In the rows, 128 means zero.
One turn moves every row onto another: examples first, then more rows asked:
K_196: [118 132  95 134 141 163 125 161 149 137 153 139 169 138  77 157 143 118
 133 147 126 135 106  96 129 130 140 138 129 133 155  90 139 127 122 139
 156 152 120 153 109 136]
K_380: [ 89 132 134  97  97 156 143 129 134 154 144  77 134 168 115 168 113 115
 123 143 135 147 131 113 126 119 135 127 133 143 135 114 123 129 137 136
 146 142 124 117 107 100]
K_631: [116 146  96 101 119 158 142  94 131 145 159 104 146 120 126 160 132 143
 146 177 184 151 126 125 138 122  91 114 166 130 127 103 145 144 118 160
 146 170 121 121 122 153]
K_711: [111 153 104 102 138 163 163 132 112 114 149 109 177 106 115 153 115 125
 153 139 136 148 154 109 138 141  93 154 153 118 135 121 143 140 137 116
 139 168  80 122 118 114]
K_255: [ 93 115 110 104  96 167 130 133 154 113 148 110 134 107  98 134 105 141
 104 185 136 145 140  97 152 144 127  99 170 115 130  84 142 141 140 127
 145 148 123 132 137 125]
K_223: [119 134 116 117 105 174 133 118 152 136 128 146 165 121  97 136 150 115
 127 191 127 139 147 117 142 134 133 138 114 122 133 113 134 109 126 158
 142 149  83 131 125 115]
K_434: [121 117  74 129 133 171 130 157 165 155 153 138 169 145  75 159 142 127
 125 178 127 140 112 109 126 137 116 112 148 112 129 110 133 113 133 143
 136 166 124 131 119 120]
K_883: [106 148 111 129 119 133 147 136 154 128 158  86 165 138 108 184 121 122
 136 148 128 108 155 109 114 138 118 126 154 132 134 139 171 120 123 127
 135 171  88 129 117  94]
K_560: [131 149 104 113 114 156 107 136 126 157 167  74 143 133 103 164 142 126
 143 154 148 143 137  91 124 101 139 109 169 136 128 137 135 131 160 153
 125 156 130 110 128 135]
K_562: [148 118 128 133 129 152 158 153 128 126 163  82 165  97 105 159 123 131
 138 151 138 110 143  94 129 136 120 160 127 113 130 126 144 141 122 139
 147 148 104 124 119 152]
K_418: [127 128  91 135 136 167 119 130 158 142 141 126 160 154  84 149 142 131
 142 188 153 135 123 104 144 124 125 129 139  85 112 113 132 121 144 112
 131 161 121 146 116 129]
K_547: [132 147 113 130  99 156 143 149 124 124 138  86 138 132 125 180 143 109
 127 157 153 143 135 120 151 102 135 114 157 139 145 115 142 124 140 174
 138 145 108  89 129 130]
K_5: [113 126  91  92 126 151 152 106 112 140 157 106 152 134 122 157 113 143
 134 153 117 154 120 114  94 125  86 112 132 124 119  94 123 152 121 118
 131 156 134 118 127 120]
K_375: [130 165  82  92 125 155 146 101 110 133 153 132 159 103 135 172 139 115
 128 159 151 132 120 123 126 108 123  94 148 129 120 114 149 147 141 160
 131 166 112 141 143 135]
K_67: [112 127  91 102 118 138 141 138 139 121 136  99 173 115  96 153 106 145
 125 123 134 117 127 126 127 157 122 120 159 140 121 129 140 132 130 159
 165 190  97 154 123 136]
K_161: [117 132 110 110 108 173 129 148 166 118 132 152 137  83  84 150 115 107
 129 155 143 120 140 121 113 108 123 111 163 116 121 113 137 155 158 118
 127 136 117 130 129 131]
K_899: [126 132 100 106  96 143 167  89 126 134 108 113 142 122 127 159 111 110
 136 158 155 124 118 139 106 138 117 119 126 142 132 116 122 154 113 133
 150 159 125 139 124 126]
K_367: [113 132  97 141 125 161 130 126 151 124 160 125 167 160  91 145 143 130
 132 155 150 140 119  79 140 133 156 129 139 112 140 101 119 133 137 116
 148 156 110 167 123 146]
K_801: [ 95 125 132 108 109 148 125 117 136 146 131  75 141 153 107 172 116  98
 124 145 143 147 133 117 112 123 128 135 132 145 134 101 122 114 125 123
 150 139 109  96 113 126]
K_496: [122 146 115 122  96 156 136 138 128 119 137  77 145 137 129 167 151 102
 116 158 165 143 145 117 159 104 135 111 153 132 134 116 142 132 154 168
 130 137 107 103 125 136]
K_253: [125 107 112 129 113 158 171 149 141 127 180  76 177 112 111 150 127 132
 115 149 139 119 148  85 129 152 128 135 138 120 134 138 129 153 136 154
 146 152 110 134 127 141]
K_312: [126 136 105 105 125 141 135 129 144 120 124  99 157 116 111 151 106 142
 138 124 157 103 123 119 140 138 129 139 159 117 106 132 142 136 130 127
 181 181 105 152 120 148]
K_774: [105 131 100 120  93 165 140 128 157 111 137 143 145  99  90 158 106 126
 147 179 139 129 140 118 104 122 139 115 181 115 155 132 129 145 154 127
 109 158 109 137 139 121]
K_736: [118 158  74 103 130 153 134 101 109 128 148 130 158  99 140 183 147 113
 133 162 162 125 121 124 118 108 129 108 155 121 123 119 141 150 137 154
 141 170 122 128 142 140]
K_383: [ 99 132  99 122 111 143 147 144 168 120 129 132 161  87  92 141 113 128
 122 153 121 121 128 133 116 109 112  79 152 123 140 119 146 144 143 123
 147 125 107 132 107 137]
K_589: [ 95 120 114 110 114 161 111 147 139 112 129 114 125  90  93 157 108 140
 132 193 131 130 130 112 139 135 126 135 167 111 146  85 155 131 121 126
 149 150 131 117 122 126]
K_610: [138 124 115 109  96 156 158 142 112 146 137  91 150 145 108 158 124 106
 136 130 132 120 105 106 101 123 130 130 138 121 148 121 112 111 146 132
 112 142 132 119 131 138]
K_176: [ 99 121  88  81 131 152 140 103 123 139 145  96 161 130 136 152 124 125
 134 162 140 138 112 115  96 124  91 134 138 109 132 105 132 155 128 107
 138 146 146 120 114 128]
K_956: [106 124  98  89  94 145 161 109 123 134 115 119 134 124 124 171 134 123
 122 142 151 115 127 137  95 139 121 113 129 136 112 110 120 161 116 143
 139 154 123 141 102 135]
K_492: [118 121 112 127 105 155 140 138 110 136 137  83 153 141 101 150 131  94
 127 125 140 122 124 113 109 121 125 131 121 120 126 120 102 136 164 134
 119 138 145 124 133 133]
K_839: [110 153 123 127 106 170 132 124 163 128 148 148 163 145  99 119 158 114
 133 139 139 132 145 100 136 129 115 136 125 130 138  91 143 114 128 133
 149 140  95 141 121 125]
K_130: [ 95 137 102 140 103 136 145 123 153 106 128 123 148 104 103 152 109 155
 152 172 132 118 135 127 115 106 136  96 164  99 147 137 131 144 143 108
 143 142 108 135 112 136]
K_656: [141 148 105 113 124 156 103 135 134 162 158  74 152 120  98 156 137 105
 137 154 151 142 131  97 126 101 127 111 161 146 132 131 144 126 157 152
 132 148 130 106 131 139]
K_392: [ 88 131  98 125 114 156 144 150 131 136 137 118 133  71  99 144 125 144
 140 175 123 122 137 101 129 137 124 107 161 114 150 111 138 144 119 111
 169 134 133 108 101 128]
K_484: [105 127 105 121  99 183 140 133 158 139 139 154 145 132 118 153 163 129
 122 180 138 126 145 106 137 129 154 139 135 104 122 126 114 125 125 151
 167 152 106 116 124 115]
K_36: [106 143  93  98 125 162 136 114 130 148 162 110 145 113 120 165 139 140
 137 166 174 147 129 132 137 121  85 113 159 136 121  99 146 157 121 175
 150 167 134 119 113 145]
K_824: [ 91 133 106 118 103 150 148 119 130 127 141 105 149  86  94 119 118 144
 132 183 129 138 151  93 142 148 118  87 152 117 142 107 139 139 135 108
 139 131 108 138 107 133]
K_635: [ 88 146 106 144 101 169 135 133 154 126 155 149 151 153 109 146 162 131
 146 146 136 127 141 100 120 132 134 149 148 122 159 112 124 119 120 143
 162 157 113 126 124 114]
K_769: [113 145 114 132 125 141 143 136 170 131 159  91 158 134 114 174 126 105
 117 130 145 104 157 103 124 129 115 116 148 124 100 130 163 133 131 109
 162 156  98 118 122 105]
K_620: [ 94 136  89  97 132 174 169 145 131 120 162 117 172 109 128 158 131 123
 127 123 145 141 150  98 129 146 101 139 171 113 123 125 126 150 139 115
 160 164  93 107 118 121]

K_418 goes to K_255
K_5 goes to K_801
K_620 goes to K_883
Now find these:
K_547 goes to K_736
K_635 goes to K_130

One turn moves every row onto another: examples first, then more rows asked:
K_46: [108 130 144 114 158 156 122  79 126  91 128 108 141 125]
K_192: [137 107  94  81 154 151 120  79 104 117 111 118 151 121]
K_309: [117 126 117 123 134 144 142  88 119 110 151 137 110 103]
K_944: [116 122 147 112 156 162 122  81 129  90 136 108 158 122]
K_688: [123 139 138 121 163 137 109 144 126  97 122 118 136 109]
K_766: [133 148 120  88 145 166 128 107 121 117 156 121 119 129]
K_204: [146 117 120 114 158 126 126 112 118  76 130 149 142 142]
K_659: [140 106 121 105 125 152 127 104 113 130 111 102 142  84]
K_976: [157 107 117 122 137 160 125  94 129 106 162 104 133 129]
K_835: [108 124 131  94 146 138 143 136 108 105 114 147 153 110]
K_384: [115 127 115 124 142 147 148  81 120  99 148 134 118 102]
K_206: [117 130 119 118 138 150 146  83 117 108 152 128 113 102]
K_379: [141 138 130  87 152 170 132 110 121 116 159 115 121 125]
K_988: [135 122  90 115 169 159 131 142 116 125 118 144 135 118]
K_959: [139 114 112 123 156 134 132 125 116  92 141 153 141 149]
K_673: [135 106 111 102 131 151 127 105 110 129 109 102 147  80]
K_86: [116 134 139 116 148 150 119  70 136 104 139 109 145 117]
K_218: [140 106 107 115 154 124 129 120 120  80 127 147 132 144]
K_532: [143  93 115  85 144 140 101 126 131 103 133 114 168 120]
K_808: [119 103  97 124 163 132  97 102 127  99 120 120 160  97]
K_146: [148  90 109  93 138 141 109 121 116 113 120 114 171 130]
K_37: [136 122  95 111 171 151 137 143 112 121 122 149 132 118]
K_7: [158 100 121 124 144 163 133 105 137  96 150 105 124 127]
K_622: [157  97 119 130 154 167 129  96 139  96 153 110 138 119]
K_514: [138 106 112 107 131 152 126 111 119 125 117  98 146  75]
K_685: [142 118  91 117 177 150 132 139 112 118 124 146 130 114]
K_787: [140 140 140 130 163 136 113 139 125  92 130 122 141 107]
K_551: [108 124 126 101 149 139 145 138 107 112 116 151 146 110]
K_381: [113 103 101 128 165 141 100 101 129 107 111 108 150  95]
K_902: [105 114 128 101 144 141 142 132 109 116 112 153 149 112]
K_778: [139  86 113  82 137 146 112 121 129 103 125 109 161 130]
K_641: [121 144 141 127 163 137 120 138 134 106 130 134 143 114]
K_872: [141 116  92  91 148 157 121  79 106 120 104 116 146 121]
K_385: [124 109 105 127 159 133 103 104 130 117 102 115 164  95]
K_301: [141 109  91  84 149 154 123  84 105 124 106 115 149 115]
K_21: [137 141 121  90 147 167 136 100 120 117 158 119 117 124]

K_944 goes to K_204
K_514 goes to K_379
K_21 goes to K_551
Now find these:
K_659 goes to K_766
K_46 goes to K_218
K_976 goes to K_641

